Some points:
[-0.67  0.6  -0.62  1.27  1.29 -0.64  1.27  1.91  1.29  1.31  0.02 -1.27  0.05  0.64  1.29 -0.05]
[-0.02 -0.69  0.02  0.62  0.    0.   -0.02 -0.02 -0.64 -0.62  0.02  0.67 -0.6   0.   -0.64  0.6 ]
[-0.67  0.6  -1.27 -1.31  1.29  1.93 -0.67 -0.02  1.93  1.96 -0.62 -2.55 -0.6  -1.93  1.29 -0.05]
[ 1.91 -2.62  0.02 -0.02  0.    1.29 -1.31  0.62  0.    0.67  0.67 -0.62 -0.6  -1.93  1.29  0.6 ]
[-0.67  0.6  -0.62  1.27  1.29 -0.64  2.55  1.27  0.    0.67  0.67 -0.62  1.98  1.29  0.    0.6 ]
[-0.67 -0.05  0.67 -0.02 -1.29  0.   -0.67 -0.67  0.64 -1.27 -0.62  1.31  0.05  0.   -1.29  0.6 ]
[-0.67  0.6   0.02 -0.02  0.    0.   -1.31 -1.31  1.93 -0.62 -1.27  0.67  1.98  1.29 -1.93  2.53]
[-1.31 -1.98  0.02 -0.67 -1.93  1.29 -0.02 -0.02  0.   -0.62 -0.62  0.67  0.69 -0.64 -1.29  1.24]
[ 1.91  1.24  0.67 -2.6  -1.93 -0.64  1.27 -0.67 -1.93  0.67  0.67 -0.62  0.05 -0.64  1.93 -0.69]
[-0.02 -0.05 -1.91 -0.67  1.29 -1.29 -1.31  1.27  0.    0.67  0.67 -0.62 -0.6   0.64  0.   -0.05]
[-0.67  0.6  -0.62 -0.02  0.64  0.64 -0.02  0.62 -0.64  0.67  0.67 -0.62 -0.6   0.    0.   -0.05]
[-0.02  0.6   0.02  0.62  0.64 -0.64  0.62  0.62 -0.64  0.67  1.31 -0.62  0.69  0.64 -0.64  0.6 ]
[ 1.27 -0.05  1.31 -0.67  0.   -1.29  0.62  1.27 -1.93  0.67  0.67  0.02 -0.6  -0.64  0.64 -1.34]
[-0.02  0.6   1.31  1.27  0.64 -0.64  1.91  0.62  0.    0.67  0.67 -0.62  1.34  1.29  0.64  0.6 ]
[-0.02  1.24 -1.27 -1.31  1.29  1.29 -0.67  0.62  0.64  1.31  0.67 -1.91 -0.6  -0.64  0.64 -0.05]
[-1.96  1.24  1.31  1.91 -1.93  1.29  0.62  0.62 -1.29  0.02  0.67  0.02  1.98  0.64 -1.29  0.6 ]
[-0.02 -0.05 -0.62 -0.02  0.64  0.64 -1.31 -0.02  0.    0.02  0.02  0.02 -0.6  -1.29  0.64 -1.98]
[-0.02  0.6   2.6   0.62  0.    0.    0.62 -1.96  0.64 -1.91 -1.27  1.31 -0.6  -1.29  0.64 -1.98]
[-0.02 -0.69 -0.62 -0.67  0.64  0.   -0.67 -0.02 -0.64  0.02  0.67  0.02 -0.6   0.    0.   -0.05]
[-0.67 -0.05  0.02  1.91  0.   -0.64 -0.67 -0.67 -0.64 -0.62  0.02  0.67  1.98  1.93 -1.29  0.6 ]
[ 3.2  -0.05  0.67  0.62 -1.29 -2.58 -0.02 -2.6   1.93 -2.55 -3.84  1.96 -0.6   1.29  0.   -0.69]
[-0.02 -0.05  0.02 -0.67 -0.64  0.64 -0.02 -0.02 -0.64  0.02  0.67  0.02 -0.6   0.   -0.64 -0.05]
[-0.02 -1.34  0.02 -0.02  0.64 -0.64 -0.67  0.62  0.    0.67  0.67  0.02 -0.6   0.    0.64 -0.69]
[-0.02 -1.98  0.02 -0.02 -0.64  1.29  0.62 -0.67 -0.64  0.02  0.02  0.02 -0.6  -0.64  1.29  1.24]
[-0.02 -0.05  0.67 -0.02 -1.29  0.   -0.67 -0.67  0.64 -1.27 -1.27  1.31  0.05  0.64 -1.93  0.6 ]
[-0.02  0.6  -1.27 -1.31  0.64  0.   -1.31  0.62  0.    0.67  0.67 -0.62 -0.6  -0.64  0.   -0.05]
[-0.02 -0.05 -0.62  0.62  0.64 -1.29  1.27 -1.31  0.64 -1.27 -0.62  1.31 -1.24  0.    0.   -1.98]
[-0.02  0.6   0.02 -0.67 -0.64  0.64 -0.02 -0.02 -0.64 -0.62  0.02  0.67 -0.6   0.    0.   -0.69]
These points spread out most along one direction. How many in every 100 of the points above lie lower along it than each point below? Answers are rounded to whole numbers. More than half of the points above lie lower than the first one.
[-0.02  0.6  -1.27 -1.31  0.64  0.   -1.31  0.62  0.    0.67  0.67 -0.62 -0.6  -0.64  0.   -0.05] 86
[-0.67  0.6  -0.62 -0.02  0.64  0.64 -0.02  0.62 -0.64  0.67  0.67 -0.62 -0.6   0.    0.   -0.05] 75
[-0.02 -1.34  0.02 -0.02  0.64 -0.64 -0.67  0.62  0.    0.67  0.67  0.02 -0.6   0.    0.64 -0.69] 68
[-1.96  1.24  1.31  1.91 -1.93  1.29  0.62  0.62 -1.29  0.02  0.67  0.02  1.98  0.64 -1.29  0.6 ] 29
[-0.02  0.6   0.02  0.62  0.64 -0.64  0.62  0.62 -0.64  0.67  1.31 -0.62  0.69  0.64 -0.64  0.6 ] 57
[-0.02 -0.69 -0.62 -0.67  0.64  0.   -0.67 -0.02 -0.64  0.02  0.67  0.02 -0.6   0.    0.   -0.05] 50
[ 1.91  1.24  0.67 -2.6  -1.93 -0.64  1.27 -0.67 -1.93  0.67  0.67 -0.62  0.05 -0.64  1.93 -0.69] 54
[-0.02  0.6   1.31  1.27  0.64 -0.64  1.91  0.62  0.    0.67  0.67 -0.62  1.34  1.29  0.64  0.6 ] 43
[-0.02 -0.05 -0.62  0.62  0.64 -1.29  1.27 -1.31  0.64 -1.27 -0.62  1.31 -1.24  0.    0.   -1.98] 21
[ 3.2  -0.05  0.67  0.62 -1.29 -2.58 -0.02 -2.6   1.93 -2.55 -3.84  1.96 -0.6   1.29  0.   -0.69] 0
[-0.02 -0.05  0.02 -0.67 -0.64  0.64 -0.02 -0.02 -0.64  0.02  0.67  0.02 -0.6   0.   -0.64 -0.05] 39
[-1.31 -1.98  0.02 -0.67 -1.93  1.29 -0.02 -0.02  0.   -0.62 -0.62  0.67  0.69 -0.64 -1.29  1.24] 25
